Each row is where one point has got to under a steady rotation. How many ticks took it there?
The counts run from 0 to 923.
[  7 -25  23 -17 -26 -18   9  31 -13  27  -4 -15   8  16  -1  -6 -21   8
  26  35  38   7   7  14   8 -10   3  22  10  37   2 -24   2  -2 -23  15
  -1 -19  -4 -27   3 -15]
655
[ -7 -17 -58   5  -6  -4  34 -25 -30  -9  -8  20 -13 -15 -19 -10 -14  -1
  10  13   6  19 -11  23  25   2  26   8  16  -2  15  25   6  -6  -4 -19
   0 -25 -28 -14  -3  -2]
391
[-35 -13  17 -15 -28  -2  17  32  -4   8 -12   3  11  13  13   6 -10  -3
   1  38  -1  -5  33   8 -14  -6 -28   0  10  -7 -21 -17  -6 -21  18  26
  37  11  35  12 -11 -24]
8
[  7 -37 -10   3   4 -30  34  19 -36  13  -4   7  10  -5 -20 -12  10  -3
  21  -9  41  36 -16  24   6  21  22   8  22   2  -7  19   4  -8 -16  -7
  -3 -30 -10  18  21   4]
894
[  1   3 -32  -8 -14 -14  -1 -24  -9  -4 -17   6  -2 -39 -15  18 -19   8
  17  21 -21   0 -15  15 -36  17  -9 -24   7  11   5  21   2 -19  16 -32
 -11 -25 -16 -13   5   6]
680
[ -3  -6  11  12 -41  -5   1  28   1  -3 -14  -2  12 -20 -12  -9  11  10
   9  23 -26  35 -22  16  -5 -33  11   3 -10  19 -36  12 -18 -20   7  34
  42   3   2  -6  12 -11]
309
[ -4 -13 -36   4 -31   2   5 -20  12 -19 -21  16   4   3   0  -8  -5  23
  11  42 -15   5  -9   7 -13 -22 -11 -12   3   5 -10  22  18 -28  15 -23
  24  -8 -37 -39 -13 -12]
98
[-22   4 -17  11  11  12  31 -22 -34   3 -30  17  -7 -13  -1 -12 -32 -30
 -14  18   9  -9  41  11  23   2   6   3  21  -7  18 -12 -33  17  20  18
   4   0   7  -9 -12  -8]
144
[-24 -19 -30 -13  -4  -5  12  -1  -6 -29  18  13  -2  35  11 -35  24   5
 -16  -7  33  29 -14  20   4  -8  12   2  26 -11  -6   1   9 -27  -4 -18
  17 -22 -40 -18  -5 -12]
595
[ 19  21   8  -7   4  19 -27  -9   3  -6 -23 -34   4  23  -8 -12  31  36
 -25  -3   1 -11  -1   7 -13 -28   2 -22  -6 -14  -8  -6  11   8 -33  17
  -6  22  -7   1   1  17]
418
[-13  12 -34  -2  13  34  -2 -40  -2 -34 -25  -3 -27  16 -14 -20  35   4
 -30 -14 -13  -2   4  16  -6 -15   9 -26   3 -40  -6  14 -14  -2  -6  -6
   8  16  -9  13 -13  12]
339
[ 36   7   0  24   5   1  20  -8 -44  17 -42 -15   6 -27 -34 -15   5 -20
  -4  -2  25  14  -9   5   9  -3  25 -11  17   9  -9   2 -16  28 -25  29
  -7   2  -3  11  12   6]
267
[ -8  14 -24   4   4  27  10 -17  -4  -9 -24 -10  17   4   0  -3 -26  19
 -13  11 -27 -23  32  27   1 -16 -13 -22  16 -44  15   9  13  -6  24  22
  17  26   4   8  -3 -13]
781
[ -3  14  19  -5 -15   7  10  -9 -22  22 -28 -12 -17  -2 -15  28 -12  -5
  -9   1  19 -21  23  -3 -20  20 -27   2 -12   7 -24 -27 -17  44   1   7
 -10  24  52  19   2  19]
131
[-22 -24  11 -23 -16 -20 -16  36 -22  20  15   9  29   4  13  23   0  17
  10   9  -5   6  -2  21  -2   2  18   2   6 -19  22   6  17 -28   4  36
  35 -13  32  16   9 -19]
795
[ 11  26 -12 -18  14  25 -14 -33  -7 -13 -16  -7 -25 -18 -16 -20  15  12
   7   7  -4 -14 -17  -4 -32 -18 -15 -26  -3   8 -13  -3 -15   6   1 -41
 -16   8 -23 -37   4  28]
331
[-15 -27 -31 -22  -9  -7  -7 -28 -29  -3 -41  28 -43   0 -17  13  36 -14
  -9   9   4   0  -8  -1  -3  21  27 -15   3 -11   8  20 -10  -5  -7 -24
   0 -21  16  20 -12   9]
194
[-11 -16  -6 -31  25   6 -12  30 -20  17  42 -18  39   5  17  -2 -12  18
   8   9  24  -1   2  23   3  -5  -4   1  32 -26  35  -7  14 -27  -2  28
  12 -17  -4  -7  18  -9]
649
[ -5 -12  11 -10  -9   7  -4  18 -22  15 -21  -6  31 -22   7 -16 -30   5
  14  41 -11  -3   7  22  -2 -21  10 -18  26  -2  26  16  -1 -33  14  34
  21 -19  -5 -20  -3 -22]
10
[-34 -27 -10 -14   0  -9   2  -2 -10  14 -20  10   7   1  11  13 -25   6
  10   5  -5 -26  33  42  -2  18  -1  20  16 -16  44  -2  -4   2  10  16
  15 -27  28   4   5 -16]
292
[-47  12 -17 -19  19  23   1  -2   3  -5   8   9   3   3  21  13 -21  18
   1 -17 -23 -19  27  37  -6   1  -8  17   1 -27  17  -8 -19 -23  29  24
  19  -1  28  -7  14 -13]
438
[ -7   2  -7 -17   9  25  36  -2   8  -7 -21   5 -19  19 -11 -31   0   6
   8  10  18 -22  34  11 -30  -7 -41  -9  31  -3 -15 -10 -10  -8  -3 -30
   4  15  19   8 -16  19]
197
[-17   7 -35 -36  10  -6  11  -6  -5   0  17 -11  12  -3  13  13 -39   1
  -2  14   2 -22  44  19   5  14 -19  24  31  -6  40 -17 -12 -15   7   1
 -12 -22  -3  -7   1   7]
146
[ -3  -3 -28  25 -30   2  24 -16  -8 -12 -37  22 -11 -27 -23   8 -18  13
  18  23 -44   6  -6  26 -12 -13   6   6 -16   2 -14  35  -8  -3  28  -4
  24   8   3  -6  -5 -10]
389
[ 11 -13  -3 -12 -23 -23  -5  16 -12   4  -2  -2  19 -36 -15   0  -8   7
  22  38 -12  24 -36  -4 -34 -13 -16  -5  10  31 -13  14  -9 -40   7  -4
   3 -24 -22 -22  13   6]
600
[ 11 -14  18  16 -26  -8  20  12 -31  17 -22  16 -27  -9 -21  -5  22 -18
  14   2  36  25 -18  -7  -6  11   8  -8  -6   8 -57 -10 -17  25 -12   3
  13  18  12  10  13   0]
610
[  6 -28  -8  -8 -22 -35   6  22 -22   9  28  -3  19  14  -3  30  -8  28
  31  -5  31  23 -18  11 -13  22  -1  15   3   4  -5  -1  31  -1 -30  -2
   5 -18  -6   6  27  -4]
459
[  6 -22  -8  -3  15 -23  21  21 -16   0   2  -5   8   9 -21 -27  10  18
  28 -20  51  16  -8  35  -5  10   9  14  28   0   3   2   9  -7 -34 -21
 -10 -31 -14  11  17  11]
895
[-24   5 -29   8 -26 -19  29  14   4 -12   8   7  20  -3   3  23 -26  13
  17  11 -27   6  22  26 -13  -4 -21  28   4 -12  -8  13  -2 -22  26  20
  31   3  12   5  15 -16]
591
[  2   4 -31  -8   0  -3  10  -2 -14 -20  18  -6  20  -1  10 -22 -13 -25
 -26  39   4  26   9   1  34 -22  -3   1  31   9  13 -14 -14 -30  -1  19
  -1  -6 -50 -20  -5  -3]
791
[ -5 -11   5 -17  -9 -22  -1  21 -13  11  11 -24  45  19  22  13 -11   6
  -3   9  26   8  21  15 -19  19 -32  -4  24  -2   4 -23  17 -30   1  16
   9 -11   2  15  -2 -17]
503
[-16 -14  -2  -3  -9  12   9  -7 -17  19 -31  22 -33  16 -17   6   7  23
  29 -25  19 -13 -12  21 -18  17  14   4 -21 -18 -12  -3  10  42 -13 -14
   7   9  40   3  15   4]
328
[ -4  12   2   0   6   0   7  26 -10  -4  47  -7  35   4   9  -4   4  28
  18 -31  18  14 -13  25 -18  -9 -15   8  -5 -23 -27 -13  17   1   7  12
  21  23  -7  -4  42  -1]
314
[-28   5 -22  28 -35  -5   6 -32 -17  -7 -25  14  -5  17  15   5  -2  -1
 -20   2  -4   5  17  35  22   9  13  17 -10 -17  -5  -5 -11  23  19   9
  19   5 -11 -20  -5 -36]
726
[ -1  17  22 -18  32  20   1  30 -19  18   1 -27   7  10  -7  -5   9  13
  -3 -34  23  -6  13  17   2 -12  10  21   5 -27  10 -17 -13  18 -24  40
  -4   7  39  27  27  16]
561
[ 16  32  -5  -6 -11   3   5 -14 -23   0  21 -28   3  15   7  -4  -4  -8
 -38  15  36   3  19 -14  21 -14 -24  -1  10   3 -13 -46 -14  25 -18  18
 -18  19 -23 -26   3   5]
712
